128 stands for zero in the data rows.
In each game, the first row plays the second. By how much does the first row win? 10 means about a draw, 20 a big win and 0 a big loss. Wins can go round in a circle. Each row has two weighted sums of its numbers, A and B, taken from their middle values. A row wins by its A times the other's B, less its B times the other's A.
[103 146 137 109 100 113 122 132 115 116 142 118 143 105 145  98]
[103 166 122 123 103  68 167 101  79 112 164  70 157 149 124  84] -> 5
[109 172 130 123 107  74 168 100  77 115 148  66 154 147 133  84]
[ 99 178 144 144 141  66 181 141  77 101 173  96 152 150 119  80] -> 10
[102 142 141 129 105 113 115 135 114 114 159 117 149 108 148  94]
[169  84 102  94 169 142 174 187 142 149  66 127  81 191  88 162] -> 11
[112 161 126 152  94 133 106  91 121 107 148 134 150  86 146 134]
[149  70 150 158 141 141 116 138 175 205 108 149  66 132 123 135] -> 9
[112 165 139 151 102 134 107  94 120 104 138 128 155  95 156 135]
[156 156  93 128 153 140 154 104 109 101 108 127 146 149 123 165] -> 13
[179  79  94  90 168 137 170 172 140 143  65 129  82 195  96 158]
[159 149  96 127 163 137 152 113 110  96 102 127 145 146 117 169] -> 9
[166  70 108 112 160 139 166 202 142 150  77 127 102 191  92 159]
[107  91 116 101  77 168  65 142 145 104 102 119 172 100 155 136] -> 10
[128  77 139 162 145 139 115 144 179 203 110 154  68 128 112 137]
[ 99 142 156 131 100 112 119 137 117 115 144 115 148 108 148  95] -> 14
[102 173 132 115 112  70 170  99  74 112 155  76 155 151 119  89]
[ 91 166 147 137 133  59 170 142  75 104 185  99 152 151 118  79] -> 11
[109 127 128  92  72 100 120 111 106 121 138  82 156 119 131  89]
[108 167 131 118 106 137 114  93 120 105 132 135 141  96 136 132] -> 11
[122 111 135 108 143 142  96 123 141 127 148 145 130 123 125 117]
[130 115 162 182 169 155 100 105 178 187 137 183  79 100 114 162] -> 14
[114 106 111  68  81 176  77 131 146 101  89 126 154 100 145 139]
[110 114 145 120 141 137 100 142 145 128 151 143 134 118 116 121] -> 15
[100 160 128 151 100 133 100  97 119 108 144 132 158  94 151 129]
[131 119 136  99 135 146 104 129 144 125 148 138 124 116 126 111] -> 11
[143  75 142 161 146 140 111 144 179 201 111 154  67 130 113 136]
[131 129 106  82  69 102 124  87 100 114 134  85 147 125 142  85] -> 14
[109 170 132 114 100  75 163 104  78 110 154  72 150 148 122  84]
[ 95 178 144 126 134  63 178 130  75 106 186  99 148 154 114  80] -> 9
[116 129 120  89  81 103 129 103 104 122 128  83 154 132 133  88]
[105 175 155 158 140  62 173 149  72 100 185  90 155 149 128  85] -> 10
[123 142 111  82  71 107 131  92 104 116 122  79 150 133 137  87]
[119  94 112  84  85 171  72 134 144 105  96 126 160  98 154 139] -> 15
[116 171 113  89 106  74 170  92  77 111 156  81 145 149 115  83]
[ 87 178 155 137 139  66 176 143  78 104 182  97 155 149 110  82] -> 10
[104 108 151 128 140 141  86 149 143 134 165 147 144 114 117 120]
[178  73  96 107 157 137 173 185 139 150  70 123  89 191 106 157] -> 9
[173 150  97 129 164 136 149 107 107  90 120 130 140 151 122 172]
[149 156 103 112 163 140 152 112 109  94 110 136 138 150 112 174] -> 11
[112 166 120 130 103 134 112  86 122 107 140 139 152  91 141 134]
[146 114 139 179 166 153 100  89 175 184 137 178  81 105 118 157] -> 9
[ 91 144 141 131  97 112 117 133 117 112 155 115 150 108 147 101]
[103 138 141 126 102 113 120 137 115 113 157 119 146 104 148 100] -> 12
[168  74 102 113 161 135 173 186 141 149  78 128  93 190  95 159]
[147 147 118 146 161 134 151 128 109  98 111 126 152 150 121 175] -> 9
[143 112 146 183 162 152 100  90 177 180 140 182  75 109 116 160]
[102 180 144 126 146  65 182 141  76 106 175  98 148 149 111  81] -> 11
[107 182 128 110 134  68 187 119  74 101 176 100 142 150 112  76]
[103 156 132 139 101 133 105  93 120 105 145 136 152  91 145 132] -> 11
[123 166 122 136 103 133 107  71 120 104 140 133 145  90 148 133]
[123 123 170 175 172 152 102 115 178 186 127 175  85 110 119 156] -> 11
[ 97 180 140 120 139  67 181 137  77 103 178  94 151 154 109  74]
[165  77 106 117 162 137 169 195 140 149  61 130  96 195  92 165] -> 11
[127 117 166 180 170 154  93 105 176 189 143 176  82 102 122 157]
[116 114 133 110 143 139  99 129 143 130 152 144 131 117 116 117] -> 10
[133 112 157 198 168 149  93 110 176 188 140 178  84 107 121 158]
[111 139 121  97  78 105 124 112 104 114 133  80 159 131 146  88] -> 13
[106 114 147 124 144 137  95 149 143 127 150 139 140 118 128 123]
[110 162 130 138 103 137 103  91 120 107 141 134 153  95 141 134] -> 10
[145 116 153 185 172 151  96  95 173 180 145 178  78 104 125 162]
[126 129 141 172 145 164 123 181 154 119 100 178 113 105 147 171] -> 6
[157  71 145 159 147 141 116 138 176 198 106 150  64 134 121 137]
[122 133 108  75  70 106 129  95 103 119 129  82 145 126 133  89] -> 11
[134 116 146 177 164 158  99  90 177 188 136 178  86 106 115 155]
[144 115 150 171 168 154  96  92 175 185 141 184  78 109 114 157] -> 10
[118 115 142 121 147 139  98 135 142 128 141 139 135 123 127 114]
[116  96 112  79  78 174  71 135 143 106  94 126 167  93 157 138] -> 3
[167  77 114 109 171 136 171 191 143 150  64 128  98 186  88 163]
[116 122 149 159 141 164 120 191 157 125 103 183 117 101 137 169] -> 5
[150  74 147 151 139 141 118 144 178 206 109 155  68 129 117 134]
[120 108 138 106 135 142  96 139 138 130 155 146 126 119 124 111] -> 9
[101 169 146 155 131  63 179 143  75 102 185  88 159 151 123  81]
[164 121 132 162 162 155 105  68 171 184 129 173  64 112 142 150] -> 7
[165 144  95 116 159 134 156 108 108  90 117 130 140 148 116 179]
[124 139 113  76  76 108 131  82 102 113 133  82 147 129 140  88] -> 10
[135 100 105  83  78 172  74 122 144 106 102 129 157  97 148 142]
[110 119 159 179 144 159 115 200 158 121 111 185 126  96 137 176] -> 6
[109 169 124 113 103  74 169 101  81 109 157  75 151 142 121  86]
[127 117 130 100 143 144 104 125 141 129 141 141 124 121 127 118] -> 5
[149 112 144 174 172 153 103  83 177 180 135 180  77 111 113 165]
[142  75 140 166 144 139 115 146 176 204 108 145  65 133 127 140] -> 14
[114 114 145 116 139 140  97 144 140 133 150 140 130 113 126 120]
[ 93 140 146 116 100 111 123 137 116 115 152 120 149 111 129 101] -> 10
[108 173 122 118 105  74 166  91  78 115 154  75 152 144 122  85]
[124  97 108  82  77 168  71 123 144 104  99 124 156  98 156 133] -> 12
[108 138 145 136  99 110 117 130 114 112 151 118 147 107 150  96]
[110 139 106  79  78 111 131  98 103 117 124  78 148 131 132  86] -> 8
[146  76 143 150 145 142 117 135 176 205 112 154  62 137 115 135]
[132 119 151 178 159 156  97  92 178 189 135 176  79 106 118 151] -> 8
[128 170 122 115 112  69 171  89  75 107 145  72 148 148 127  90]
[ 96 167 138 153 108 133 101  97 122 106 141 132 160  94 149 133] -> 11
[109 156 132 150  97 131 105  93 121 108 143 130 159  89 159 131]
[105 138 116  99  76 103 128  99 104 118 126  82 153 126 137  93] -> 7
[118 105 112  81  84 173  74 127 143  99  97 123 159  97 154 142]
[133 126 131 169 139 165 123 174 155 121 106 183 110  98 140 170] -> 4
[124 110 133 117 136 142 102 129 141 129 151 139 133 118 124 114]
[147 149 112 145 155 136 148 123 110  97 109 122 153 152 116 171] -> 9
[123  90 111  82  80 167  70 128 143 107  97 128 164  98 151 134]
[131  96 106  70  88 171  73 128 142 103 101 127 151  99 155 138] -> 12
[108 133 116  98  79 103 124  98 104 118 125  78 154 131 147  91]
[103 144 153 126 105 109 122 134 117 113 151 119 146 109 149 101] -> 13
[114 111 143 118 141 141 101 141 142 134 149 140 138 118 119 118]
[177  77 105 117 169 133 173 187 138 149  66 124  91 186 109 156] -> 6
[105 150 131 119 113 118 125 118 114 112 143 117 145 109 143 100]
[128 125 134 178 139 162 118 179 154 120 104 178 116  99 145 171] -> 7
[153  84 139 149 143 141 120 134 177 197 107 154  59 133 119 138]
[190  72 101 108 165 136 172 186 139 148  81 121  90 192 110 160] -> 10
[148  77 140 137 144 145 122 125 176 200 111 156  61 136 116 135]
[121 136 126  84  75 105 124 104 103 119 130  82 153 127 143  87] -> 11
[126 178 116  96 107  74 172  74  76 110 144  71 145 152 131  77]
[144  74 141 163 142 141 117 145 178 203 108 149  68 129 112 132] -> 8
[ 98 163 129 153 103 136 107  90 122 105 143 134 162  90 147 131]
[125 102 104  72  79 175  73 125 145 103  97 127 154  95 149 137] -> 11
[138 108 148 190 166 152  95  97 177 185 141 179  80 107 122 157]
[163  88 128 114 152 146 127 107 174 202 102 156  43 134 116 135] -> 5
[114 118 129 101 139 143 100 125 141 125 149 141 124 125 132 114]
[140  85 148 139 147 144 118 136 180 201  99 155  56 135 109 136] -> 13
[121 133 144 174 139 168 127 182 158 119 101 176 118 106 139 175]
[152 151  97 128 162 140 152 106 111 101 113 135 146 152 109 167] -> 14
[119 108 148 119 138 139  97 137 140 131 148 139 132 118 125 116]
[115 117 147 108 142 139 102 131 141 128 150 143 126 112 122 124] -> 11
[128  97 106  81  82 175  71 127 141 103 102 129 159  98 153 138]
[108 164 132 141 105 132 108  89 121 108 134 130 154  90 151 130] -> 8
[114 166 118 118  98  71 165  90  79 113 157  75 155 143 127  83]
[184  81  91 105 162 142 175 179 139 149  61 124  87 196 101 159] -> 10
[127 117 128  92 138 143 103 116 141 131 148 144 121 116 118 117]
[100 128 127  97  73 102 119 120 104 122 130  81 164 123 139  83] -> 10
[113 136 111  87  67 108 120  98 104 115 130  79 155 125 140  88]
[165 157  86 104 153 141 157  92 110  96 114 134 138 148 110 169] -> 9
[142  65 147 165 144 134 111 153 178 208 111 155  73 127 119 133]
[156  80 144 158 144 143 123 133 177 198  99 147  60 137 123 135] -> 10
[126 105 102  77  88 178  73 128 143 100  97 123 153 101 153 137]
[133 167 117 105 107  69 176  86  75 109 147  70 139 157 133  79] -> 6
[109 119 149 114 139 143  97 141 143 127 152 141 130 118 123 119]
[173  79 102 108 167 139 173 193 141 148  66 126  93 190  99 162] -> 9
[151 147 104 121 160 140 152 118 108  95 117 134 146 153 111 171]
[116 172 139 126 137  63 181 127  73  97 180  95 147 151 118  78] -> 11
[109 180 141 126 139  66 177 137  74 100 175  97 155 160 117  78]
[118 130 115  94  75 103 125 103 103 114 125  74 160 131 145  88] -> 10
[ 92 175 153 135 135  64 173 145  74 106 186  93 156 148 125  78]
[138 101 100  74  80 173  73 122 142  97  94 122 149 105 156 136] -> 12
[180  71 110 110 160 136 168 192 140 147  65 124  93 197 101 158]
[111 105 126  78  82 175  68 132 144 106  98 128 156  96 150 137] -> 13
[123 118 121  99 141 143 102 118 140 129 149 144 127 123 132 111]
[127 102 108  81  79 171  73 128 144 107 100 128 156 103 156 135] -> 2
[105 145 136 105  99 117 121 127 118 114 148 120 138 109 140  96]
[143  78 144 155 151 139 123 150 178 205 103 152  64 134 114 142] -> 9
[175  73  98 107 164 133 172 183 140 149  65 126  90 188 103 156]
[112  97 114  81  86 171  68 132 147 104 104 127 162  89 146 141] -> 10
[149 149 104 136 164 139 152 111 111  98 113 126 150 150 113 172]
[108 117 134 115 139 141  96 135 143 131 146 142 129 117 127 113] -> 11
[ 98 140 145 142 100 111 117 139 115 110 155 117 157 106 143 105]
[105 171 147 147 140  61 180 136  73 101 185  95 153 147 122  87] -> 8
[158 149 101 128 160 138 147 117 110  93 116 127 150 152 118 172]
[127 128 105  80  77 103 132  86 104 119 134  87 145 127 132  93] -> 11
[110 175 144 130 137  63 184 137  72  99 176  92 145 152 125  77]
[162  76 140 147 147 141 123 131 179 199 109 152  54 135 113 140] -> 8
[112 115 141 109 141 139 100 133 143 130 150 145 129 119 122 115]
[166  79 101 107 163 134 171 191 140 153  73 129  92 193  97 157] -> 11
[109 172 147 134 137  60 181 135  73  99 187  96 148 149 116  89]
[117 124 139 162 137 170 117 192 156 125 101 182 116  94 134 166] -> 15
[111 132 124  99  77 103 124 107 104 118 132  78 156 118 142  88]
[106 172 121 117 106  71 166  96  79 111 155  74 151 143 124  87] -> 8
[125 101 100  74  83 171  73 120 142  98  94 130 154  91 148 142]
[143 116 156 194 166 156 107 102 176 188 132 167  84 112 132 154] -> 14
[118 135 119 107  84 104 127  98 102 116 130  79 153 128 146  89]
[118 130 117 100  75 100 129 106 104 117 119  78 154 131 142  89] -> 10
[120 163 123 134 104 133 114  83 119 101 140 131 152  94 150 130]
[151 158  90 121 159 140 157 106 110  96 104 126 147 152 118 170] -> 12
[128 114 154 178 164 156  95 101 178 186 141 180  83 102 126 157]
[172  75 104 103 161 139 170 185 139 150  72 131  89 189  99 152] -> 8
[129 114 129  97 140 142 103 120 140 124 142 137 126 118 135 111]
[107 144 137 109  92 117 120 126 115 110 148 119 144 114 138  97] -> 6
[105 173 140 137 137  65 176 136  76 105 180  96 149 153 112  81]
[148 120 155 190 163 154  99  89 174 184 136 171  74 104 134 153] -> 7
[124 118 145 179 144 161 119 191 157 120 107 180 125  98 144 171]
[102 174 149 144 135  62 176 140  74  98 186  95 154 152 116  81] -> 2
[104 145 151 139 101 111 121 139 115 111 143 112 155 106 157  99]
[116 108 136 114 132 141  94 129 141 130 160 146 132 118 120 119] -> 12
[105 140 141 122  95 111 114 126 112 112 154 117 148 107 161  90]
[105 172 147 128 131  65 183 138  75 100 179  92 149 153 119  78] -> 6
[131 103 100  64  81 178  72 115 142 100  96 125 153  95 155 136]
[129 110 138 110 139 138  96 130 141 128 150 140 128 116 126 120] -> 16
[144  76 143 157 145 142 116 145 179 199 105 150  64 131 115 137]
[115 138 132 128  96 113 115 125 114 106 145 114 147 115 151  95] -> 14
[139 122 156 178 167 155 101  88 175 184 129 182  78 108 120 157]
[104 162 140 153  99 134 105 102 121 108 150 132 152  89 144 136] -> 12
[130 129 141 156 144 168 127 183 155 117 103 184 106 104 143 174]
[108 178 137 143 132  67 183 134  73 106 177  88 154 153 133  73] -> 5
[132 117 164 190 171 149 102 104 177 189 136 179  78 107 113 158]
[ 98 166 129 150 103 136 107  97 121 104 144 135 154  94 146 138] -> 13
[102 142 136 108 101 115 122 121 115 111 155 118 139 109 139  95]
[110 130 121 111  79 104 125 111 105 116 123  76 158 129 137  95] -> 10
[117 115 135 112 141 142 100 129 141 129 148 139 132 119 126 117]
[170 151  96 111 158 144 155 104 109  97 106 129 140 149 117 165] -> 4
[152  74 141 148 142 139 123 137 177 203 111 155  62 136 120 131]
[143 123 144 178 176 153 100  88 175 184 132 175  79 105 126 156] -> 7
[125 163 107 127  98  72 168  88  78 115 161  73 153 148 122  84]
[145  93 109  74  77 173  72 121 143  97  92 118 151  98 163 137] -> 17
[194  80  90  91 160 136 177 165 139 149  73 127  85 189 104 154]
[116 120 146 173 137 164 114 181 156 124 106 184 114  96 143 170] -> 7
